One turn moves every row onto another: examples first, then more rows asked
q978: [ 27  27  28  16  -3   0  22 -13  21 -62 -18  19]
q22: [ -8   8 -41 -28 -18  11   1  -6  -4 -13 -37  -6]
q175: [-20   3  24   5  12  42 -21 -12 -20  -7  17  38]
q864: [ 37 -16  26  34  -1  14  24  -6  11 -10   6 -39]
q41: [ 38 -49   9 -23  17  -6  28 -30   1 -31  -4   2]
q906: [ 24   6  46  17   4  16  10  24   2  21   7 -28]
q505: [ 18  33  49  24   0  22   8 -12  13 -28 -31  30]
q608: [-23 -26  23 -14 -12  41 -29 -12  15  -5 -18  20]
q983: [ 18 -56  12 -12  15   0  10 -42  35 -27  -6  18]
q348: [  0  12  -6 -16  15  -1 -19 -15  20  49 -13  -7]
q704: [-28 -12  23  14  27  24 -18   2  -1   8  17  32]
q354: [-18   8  16  11  28  13   7   9  -1  41  -3 -17]
q43: [  5  11 -11  16  24  13  -1  -4  24  38 -22 -27]
q968: [ 34  21   6  27 -10 -10  28  -7 -11 -42 -20  33]
q789: [ 23  10 -27 -30   6 -15 -10  -7  38 -40  24  -9]
q961: [  0  33 -19  10 -16  -8   6 -28 -16 -24 -27 -30]
q783: [ 31   9 -10  37  -3 -16  50 -13  -2 -19 -11  28]
q171: [ 40 -24  46  -9  -4  21 -17 -40  -6  -8  23   6]
q85: [ 44  -2  47  26 -11  20  14  -4  12   2  16 -22]
q3: [ 29  -3  29  33 -11  12   2  -8 -19  19   9 -33]
q499: [ -2  18  -1 -35  23 -29 -26  -9  28  -1  32   5]
q664: [  4  -3 -21 -33 -26   4  -5  -6  24 -13 -12 -38]
q552: [-22   1 -27  -6 -36   6 -17 -26  -1 -26 -13  -5]
q464: [-33  22 -11   8  21  39 -27 -27  -3 -11   6  19]
q635: [ 45  14  39  19  -6 -24  28  -7   5 -43 -10  22]
q546: [ 38 -31  54  -9  -1   1  14 -29 -11 -23  -1  33]
q446: [ 41 -31  37  -2   6  17  -7 -42 -14  15  -7  35]
q557: [-26  -2  18  23   6  33 -16  14  17  -8   1  46]
q560: [ 46  14  -9  -2  15  -7 -20 -31  48 -39  25   5]
q549: [ 24 -43 -18 -20  18  -7  30 -30  29 -18 -11   7]
q10: [ 21  30 -14 -17  22 -29 -18   8  27  13  20  27]
q579: [  5  21  -1 -10  25  -9   5 -10  -8  46 -18  -8]
q810: [ 42  26  37  11   6 -26  28 -24   2 -39  11  16]
q962: [ 47   0 -21  -4  24 -13  10 -41  46 -38   6  -9]
q877: [ 32   5 -35 -19 -19  22  -3 -17  -6 -40 -35  12]
q450: [  6 -49 -11 -32  21 -20  13 -31  22  -3 -14  17]
q378: [-16 -21  19  -5  34  33  -3   2  -1  16  19  37]
q596: [-17  -7 -19 -10 -46 -14 -17 -40   9  -4   1   3]
q53: [ -9  20 -43 -15 -31   4  -4 -16  22 -35 -16   2]
q797: [ 54 -18  44  13   7  28  -7 -27  -5   9  17  24]
q143: [ 24  11  27  28 -16   8  28 -27   2 -48 -19  44]
q240: [  2  24   2 -20  13 -22 -23 -17  12  33  32  18]
q602: [ 35  24   8  12  27  11   8   6  10 -45   3  52]
q182: [ 18  30  17  -8   9 -22 -26   3   7  17  42  22]
q258: [  4 -14 -38 -20 -22  -6 -10  -2   8 -23 -11 -23]
q531: [ 35   4 -13  -9  38   5   8  -8  59 -36  12  -5]
q730: [-33  12  10  22  -2  43  -9   3  -6  10   1  32]
q107: [ -4  -5  23  22 -11  34 -14  18  35   3  23  44]

q978 goes to q22
q182 goes to q864
And these:
q10 goes to q3
q783 goes to q596
q41 goes to q499
q43 goes to q446
q579 goes to q171
q258 goes to q704
q789 goes to q354
q877 goes to q464
q730 goes to q143
q557 goes to q968
q664 goes to q378
q962 goes to q348
q240 goes to q85
q608 goes to q602

One turn moves every row onto another: examples first, then more rows asked
q284: [ -1 -20 -36   4   2   7  17 -14  17  14 -21 -15 -22 -22  61  32  20  -3
  37  -5 -19  -3 -24  23  -7  14 -33 -15  -2  24 -19  10]
q938: [-27  32   8   9   4 -23 -18   8  38 -20  12  27   4  16  30 -35  24   9
  13  10  -3 -28 -18 -16   4  22  17  55  14  29   1 -27]
q152: [-10   5 -40  42  35   1 -20  10  34   7  -7  13  19  -4   9  22 -22  18
 -16   5  24  29  12  48  18 -46  15  15 -26  12  10 -10]
q589: [  8 -41 -40  21 -31  27  19 -14 -41  15  -3  16  34 -27 -49  21  10  -6
  -1 -15  10  10 -11   9 -11   9 -13  -3  -3 -25 -14  21]
q649: [-16  -2   7  17  -9 -29 -27   6 -10 -60   8 -20  20  13 -57 -28  -8  19
 -22  13   6  15  39 -28  -7 -13  29  13  -5 -10 -15 -19]
q276: [ -9 -30   0 -33  -8 -26  22  35 -17 -12 -23  11 -35  26 -13 -26   0 -35
  12   8   2   5   4 -38 -24  13 -16  -9 -22   2  -1  52]
q73: [-26  -6  -8 -34 -33 -10  13  41   4 -15 -17  10 -35  10 -19 -28 -13 -22
   3  11  -9 -32  -2 -49 -20  17 -17  14 -24   0  -4  45]
q867: [-12 -48 -34  -3 -28  12  21  -7 -46  -2 -22   6  28  -9 -48  31  -1  -7
  12   0  -4  23  -7   8   3  21  -9 -22  -9 -27 -14  25]
q976: [ -4  40  17   8   2 -44 -23 -15  52  -3  16  22   3  19  27 -29  -2  14
  -1   4 -13 -10  -6   4  -6   8   1  62  20  10   3 -20]
q502: [-17  -5  -2  44   6  -3  -8 -14  -2 -67  37 -19  19  22 -34  -5 -12   7
 -25   6   5  13  45 -25  12 -20   5   1  -3 -16 -23  -6]
q149: [  2 -32 -27   1  -8  14  50 -21 -49   8 -10  18   8  -8 -30  23  27 -17
  10 -12   6  18 -11  33 -19  19 -11   0 -10 -28 -12  19]
q142: [-25  -6  -7 -29 -34 -28  -9  34 -16 -12 -17  -7 -35  12   2 -24  -9 -31
  27   9 -13 -36   0 -32 -29  26 -17 -14 -18   1   0  35]
q982: [ -7 -30 -20  10   6  10   1   5  29  -4 -14  -2 -25 -38  73  25  20  -9
  32   0 -18 -14 -16  19  -8  -5  -7   1  18  26 -28  21]
q408: [  2 -25  -1   0  -4 -19  17 -17  17 -10 -32  -6 -31 -25  58   3  22 -12
  30  -8 -11  -1  -7  24 -39   8 -18 -12  16  25 -39  27]
q706: [-30  -1  -4  26   1  -5 -54 -12  26 -36   9 -10  27  26 -62 -22   4  22
 -28  16  14  13  26 -17   5 -17   2   8 -10 -23 -26  17]
q482: [-30 -54 -35  28 -19  11  17   5 -51  18  -1  26  -1  -6 -39  31  11   6
  10 -27   4  13   9  10 -13   6 -15  -4  -5 -28 -20  35]
q889: [-20 -49 -28  12 -24  34   3 -17 -25  37  -9  21  13 -14 -40  15   6   8
   0  -1  17  23   0  28 -22   6 -20  -1 -18 -27   6  41]
q396: [ -9  43   1  12  14 -25 -30   6  26 -15  17   8 -12  16  33 -36  15  13
   4   3  -3 -11  -5  -2  -4  12   6  38  -3  48   7 -46]
q807: [ 10  -1  11  22  -5 -32 -38  -6  20 -44  27   4  24  33 -43 -18 -11  17
 -21  19   9  14  41 -34 -15 -30   1  15   0 -25  -4  15]
q31: [ 22   8 -29  17  37 -14  -4   2  23  -7  11  26  29   5   1  30 -19  11
 -27   7  -7  36   6  45  16 -48  19  29  -6  -6  10 -10]
q918: [-50  37  -3   8   2 -35 -44 -12  29  -4   1  25  -6  16  23 -40   5  12
  -1   3  -3 -23  -8  -3  20  -1  23  51  10  17  16 -11]
q224: [-19 -18 -15   1  -1   5 -23 -13  13  20 -30  18 -35 -39  54  31  40 -10
  21   8 -11 -20   2  27 -10 -12  -9  -3  14  22 -17  32]
q463: [-33 -18  -8 -15 -24 -22  -6  53  -1  12 -15  20 -47  18 -15 -21  -7 -18
  11 -19 -13 -17   3 -27 -22  25 -31   6 -17  12 -31  51]
q456: [-27 -26 -32   6   2   7   3  -1  11   8 -16  17 -39 -16  52  35  20   5
  20 -28 -27 -13 -12  33 -15  -8 -15  -8  13  22 -51  35]
q842: [ 15  -6 -52  25  33   8   5  16  18  -7   2  20  41  -6  16   9 -25   8
 -19  -9   8  36 -11  41  10 -46  22  10 -14  23   6 -13]
q511: [ 12  -7 -38  14  29  14   3 -11  14 -25  -2   7  30   3   1  14 -18  36
 -26  -7  -2  56   0  34  20 -33  19  10 -16  27   2 -26]
q491: [-18  29  20  30  -3 -33 -19   3  19 -16  25  21   7  26  13 -43  -8  -9
   2  -3  -2 -11  -1 -10  24  34   1  36  14  36  -3 -32]
q102: [-45 -18  -3 -35 -20 -18 -14  33  10   5 -32  -5 -44  -3 -24 -31   0 -23
  -3   9 -21 -12   5 -26 -10   7 -21  19 -19 -13  -4  61]
q423: [  6  23 -35  20  23   5   9   4  21 -31  13  17  17   8  19   6 -47  -3
 -27 -10  -9  25   0  54  25 -33  13   9 -21  30 -12 -21]
q76: [ -8  -1 -11  25  -8 -16 -15  -2  11 -55   5 -18  30  13 -62 -17  -3  21
 -26   8  16   6  38 -44 -12 -28   2  13 -11 -15 -27   8]

q152 goes to q889
q456 goes to q31
And these:
q408 goes to q423
q649 goes to q142
q982 goes to q842

One turn moves every row onto another: examples first, then more rows asked
q919: [ 19  28 -24  36   2  -9  -7   9   7 -14   7 -51   8   1  49  -9  -8  40
 -14  11 -22 -52  21 -37   5   4 -24  -4 -42  22  12  -9  -8  24 -72 -58
   5 -16  33   1  -5  17  35  18 -38 -50 -38 -24   5  23   4 -23 -22  -4
  33 -12 -29  36  11 -11  25  10   1  11  27 -15  35]
q283: [ 23 -48  20  58   5  14  -4  67   8  -8  24 -21 -26   4  27   1   7  13
  13  40 -25 -11 -19 -40 -20  15 -33   7 -27 -43 -15  26 -41  -2 -29 -12
  34  30  27  -2   6  37  11   3 -41 -28 -15  -9   4   7  19   3   8 -11
  11  -6 -75  15 -43   7   4  43  19 -38  26  39  -5]
q620: [ 22  -7 -24   3  30  12   0   3 -16  31   7 -32 -39 -31 -12 -67  16  12
  -7 -30 -44 -10  14  16 -67  10 -19 -18 -27 -71  56  -9   3  24 -20 -69
  20 -23  22  21  26   7  -9  31 -50 -16   3 -53  19   7  34 -27 -23 -22
   2   4   4  29 -28   6  29  -6 -14   1  44 -42 -14]
q112: [ -6 -13  20  76 -21   8  -1  43  20  -3   9 -23 -22  11  26 -13  26 -25
  18   2 -16 -13 -11 -36 -49  21 -58 -21  -9 -65  28   3 -27 -11 -44 -26
   1  11  50  29  19   0  17 -23 -45 -11  28 -26   6 -22   8  14  21 -32
   5  21 -49  35 -27 -22  26  80  34 -19  11  11  -8]
q955: [  6 -26  30  42  11  14  11  34   5 -37  -8 -25 -30  16  44  -4  24   3
  27  50 -54   7  -8   1 -26  14 -30 -18 -48 -14 -25   9 -21  18 -59  16
  45 -21  30 -35 -11   7 -24 -22 -39 -40 -56 -28   5  22  -1 -16  -7   6
 -23 -12 -52  39 -19   4  18  42  11 -45   8  45   8]
q215: [ 30 -61  -4  44 -17 -12  30  -2  50  13  32   3 -15  11  15 -82   0  -5
  38   7 -31  13  36   3 -21  23 -31 -67 -24 -46 -21 -15  -1  -6  -1  -7
   4 -23  45  -8  49  21  29  -2 -35  -1 -36 -38   6   3 -42 -53   2  13
 -22 -25 -72   1  -8 -25  13  21  14 -25   8  30 -16]
q654: [ 11  14   7  39  15  27   5 -13  36 -38 -21 -85  -8  28  12 -35  -9 -19
   3 -37 -30  -7  17 -28 -10   3  -5 -35 -18 -39  12 -24 -36  -9 -41 -22
 -22 -22   3  15   1   9 -17 -29 -53 -28 -52 -17  -8  27  21 -33  44 -21
 -31 -21 -26  17  19  12  59  43  24 -36  57   1   5]
q801: [ 54  -1  23  30   7 -24   3  11  21  17   3 -18  13  14 -15  -7   2 -55
  12  23 -23   9 -11   4 -36  15 -43   5 -26 -53  39   4  -7 -39 -39   6
 -39  35   1 -33   6  -7 -38 -36 -30 -35  -1 -25 -31  -3   6  -1 -27  -3
   8  -7 -19  27 -10  25  90  27  20 -12  14 -27 -24]
q666: [ 12 -10  -2  17  18 -42  28  -4   0 -19  40  -1 -30  -5  20 -16   0  29
  10   2 -40  10  31   5 -66   7 -47  -9  -2 -22  60  -1  17  40 -30 -61
  15  16  19  10   4 -15  16  47 -46 -31 -18   5   0  -9  38  10 -75 -20
  -1 -18 -32  -8  -5  23  36  29   7  18   1 -18 -32]
q880: [ 39   8  -9   6 -18  21  36   7   3  -1 -31 -29 -32  13  -2 -29   4  36
  40  12 -71  10  15 -31 -24 -24   5 -83 -34 -20 -11 -23  -9   5 -36   2
   8   3 -41 -61  31  -5   0 -29 -36 -14  31 -39   0   6 -12  10 -47  17
  -5 -40  -4  28 -53 -13   5 -18   6 -13  -1   5 -13]
q136: [ 75 -26  23  31   1 -23  -5  41  32  -5  -1   1 -18  -9   1 -80  -2 -36
  18  -2  -9   9  13 -10 -48 -22 -76  -7  18 -59   6 -23 -25 -18 -30   9
 -19   8  10 -46  42   8   1  -8 -71  -8 -26   6  -9  15   4 -17  14  19
 -18 -37 -61   7 -22  24  43  17  14 -48  -2   5 -31]
q79: [ 23 -11  -3  16  20 -56   3 -13 -11   9  26  22 -27  11  31  17  37   4
  -3  22  -7  53   6 -33 -72  -7 -26 -55   7 -18  -2   8 -37  25 -27   4
  26  -7  -5 -21   9  10   7  22 -62 -20  -4  38   3 -28  -5 -33 -44 -36
 -18 -16 -14  17  -5  -2  43  12  17   0 -32 -20 -23]
q823: [ 44  11   8  17 -25  26  26  -1  30  -9 -20   6 -18 -28  13 -42  10 -10
 -14   2   4  38 -13   1 -18  -8 -58 -19 -11  -5  33 -32 -20  26 -20 -25
 -33   8 -34 -22  48   2  32  -1 -35  -8 -73  11 -15  10   6 -50  51   2
   2 -20 -60  37  13  10 -12  18 -20 -48  14 -24   8]
q429: [ 23  -6  10  41  39  -7  28   3  35   0  17 -21 -18 -18  33 -21 -19  12
 -17  54 -32 -38  19   5 -49  31 -56   8 -24 -27  73 -23  -7  24 -37 -50
 -10   7  -1 -21  18  12  23  40 -54 -47 -45  -8 -33  24  35  -6 -41 -26
  26   2 -37   5  -6  28   0  28  -8 -15  -3  -3 -33]
q438: [ 40  23 -35  25 -24  14 -13 -28  24  13 -20  -2 -17  -2 -25 -52   5  23
  21 -10 -61   9  -2 -18  -2  -4   1 -82 -10 -51  33 -30  14  20 -24 -39
  -5 -26  15 -12  29  37   9  -4 -27  -3  -7 -76 -13  11   0 -18 -26   0
 -10 -12   2  40 -22 -19  -7 -31 -15 -13  38 -23 -29]
q762: [ 40 -11 -11  54  10  14 -28  -6  42 -43 -16 -62 -50  47  26  -9  13  -5
  14  10 -51  -3  -2   6  -4  16  -5 -30 -22 -29  -3  -5 -22  12 -71  43
  25 -23   1 -18  -8 -24  -4 -31 -17 -46 -63 -35 -23  32   5 -23  14   0
 -31 -17 -20  27  -5 -16  40  34  35 -23  47  12  11]
q30: [ 34  17  10  -4 -52  12  33  -7  23 -34 -47  -4 -32  -5   4 -37  10  35
  14 -23 -46  33 -22   9  -9 -23 -41 -52 -24  -4   9 -18 -14  12 -23 -36
 -20   8 -28 -73  35  10  10 -10 -34  -8 -29 -18 -12   4 -14 -44  23   2
 -20 -43 -33  41 -21   5  -3 -17 -30 -20  -4 -37  -2]
q567: [ 12   3 -36  27 -39  18  18 -14  15  13   2  12  14 -17  -2 -46  15   0
 -15  31 -31  15  -9 -21   5  10 -12 -70  -4 -38  45 -55  -6  21 -16 -30
 -27 -26  46 -15  47  40  14 -11 -10  14 -45 -56 -26   7   9 -39 -28 -12
  20 -12 -29  59  15  -5  -7   8   1 -33  19  16   0]
q723: [ 36   6  -9  32  17 -16  15  21 -15  -2 -16  -7  34  17  18  15  41  -3
   2   0 -39   9 -17 -25 -35  12  -1  -6 -61   4  19 -17 -37 -12 -71 -39
 -32 -28  28 -22  10   9  -1   3 -26 -70 -10 -19  -9  10  -5 -13 -30 -17
  11  19  23  29  -5  41  60  29  21   1  27 -19  19]
q504: [ 11  -2 -24  25 -18  -1 -19   3 -11  39   0 -26 -21   8  28  22  27  37
 -15   0 -12  53  27 -13 -67  -8 -43 -18   5 -18 -25  14 -12  12  10 -34
  31  11 -29   6  25 -22   9 -34 -34 -13  19   8  20 -32 -16  -2 -58 -24
  17 -36 -44  -1 -26 -14  44  35  27 -16   0 -37  15]
q35: [-15 -16  21  40   3   3  12  22  42 -33 -12 -45   5  24   8 -29 -11 -18
  17 -52 -28  21  23 -22 -12   3 -20 -37 -22 -41  38 -21  -9 -21 -51 -20
 -38 -12  50  28  45  -5   0 -10 -41  -3  -4 -23   6  -6  36  12  -1 -20
  -6  19 -40  23   2   7  34  72  34 -46  45  12  17]
q585: [ 26 -17  12   5 -14  -6   3 -33  11  16  10  -2 -37   6  30  -2 -10  17
  -6   7  -6  40   8  15   0   5 -22 -22 -29 -17 -12  34 -39 -10   9   1
  12  29 -23 -54  20  -3 -14 -16 -25  -7  -1  25  -9 -25 -22 -69 -15 -10
   2 -36 -42  17 -28  -8  41 -25   1 -29 -21 -37   3]
q521: [ 44 -21   9  -1  -7  26  -1 -12 -10  22  19 -56 -24  -6  -7 -45 -37  22
  44 -34 -69  12  37 -19 -42 -25 -16 -22 -21 -33  24 -11  19  44 -11 -58
   9  -8   5   0  31 -22  18  17 -37  -6 -36 -16  32  11  31   8 -36 -16
 -33 -26  -8 -11 -28   8  52  42  -6  25  23 -33 -25]
q876: [ 53  -3   5  11  15  45 -10 -24  14  45  -9 -50 -46   6  -9 -59 -10  27
  42 -15 -66   1  17 -12 -37 -27 -10 -53 -17 -46  11 -14  -6  21 -26 -13
  13 -18 -34 -33  33 -21  10  -1 -43 -28  13 -50  28  21   2   2 -17 -13
 -22 -13  18  21 -61 -15  40  -3 -17  -3  26 -21 -23]
q410: [ 48 -14  21  20 -16   8  -4 -37  15  26  21   5 -24 -17  24  -4 -11 -45
 -11  34  16  33  21  14 -11  39 -17 -28 -46 -41  51   5  -7 -12 -19  29
  -4   8 -18 -38   6 -11  -5   8 -24  -5 -39  19 -29 -30 -10 -71  14  -4
  -2  -5 -34   9  -7 -23  43   8  25 -28  -5 -28  16]
q735: [ 10 -11 -28   6 -36  12  37  24  -9  -2 -19 -30 -32   4  16   3   6  53
  -1   9 -56  14   9 -12 -47 -40 -19 -26 -21   0 -26  -5 -27   2   0 -30
  14  27 -47 -55  37  -6  -9 -45 -31  -9  16   7   5  -7 -12 -13 -30   4
  10 -49 -47  10 -29  22  23  13   4 -18 -20 -17  -4]
q944: [ 23  -5 -28  18  28   9  31  25   0  32 -13 -21 -31 -34  -2 -33  26 -19
 -48  27 -40 -28   3  15 -49  46 -18 -26 -31 -79  70 -34 -21  13 -13 -27
  12 -28  25  -8  38  10   4  22 -37 -25 -11 -46 -18   1  31 -42  -3 -29
  29   8 -10  44 -37 -20  10   4  10  -7  28 -17  38]
q914: [ 30 -25 -17  14   0 -24  36  26  32  19   4 -58 -36   2  20 -44  11  18
 -10  -1 -29 -18  11   2 -40  13 -31 -45 -41 -25 -10  12   6  30 -38  -8
  33 -14  19  17  31  12  45   1 -29 -18 -43 -44  13  10 -10 -58  35 -17
   6   1 -61  54  13 -68   2  19  -6  27  33 -12  35]
q17: [ 28  -4  -1   6 -12 -12  -7   1 -35  16   1 -31  -5   4  17 -11   9   8
  28 -20 -30  68  45 -40 -75  -2 -34 -55  -9 -25   7  -1  16  49  -3 -46
  21 -21   6  20  21 -18  22   2 -44   1 -24  -3  25 -31  18  19 -66 -16
 -23 -36 -25  -9 -18 -15  40  52  30  11   7 -32   1]
q573: [ 44 -25  14  21  14 -23   1  -6  -2   8  30   8   2 -14  33  -1  17 -16
  -3  37 -13  30   4 -28 -65   2 -15 -49 -29 -25  41 -19 -26  21 -58  29
 -15 -40  11 -50  34  28  15  41 -53 -25 -48  15 -23  -3   1 -48 -37 -37
 -23  18  -2  23  19  28  15  45  11 -12 -24  17 -30]

q876 goes to q880
q723 goes to q919
q567 goes to q823
And these:
q620 goes to q438
q762 goes to q955

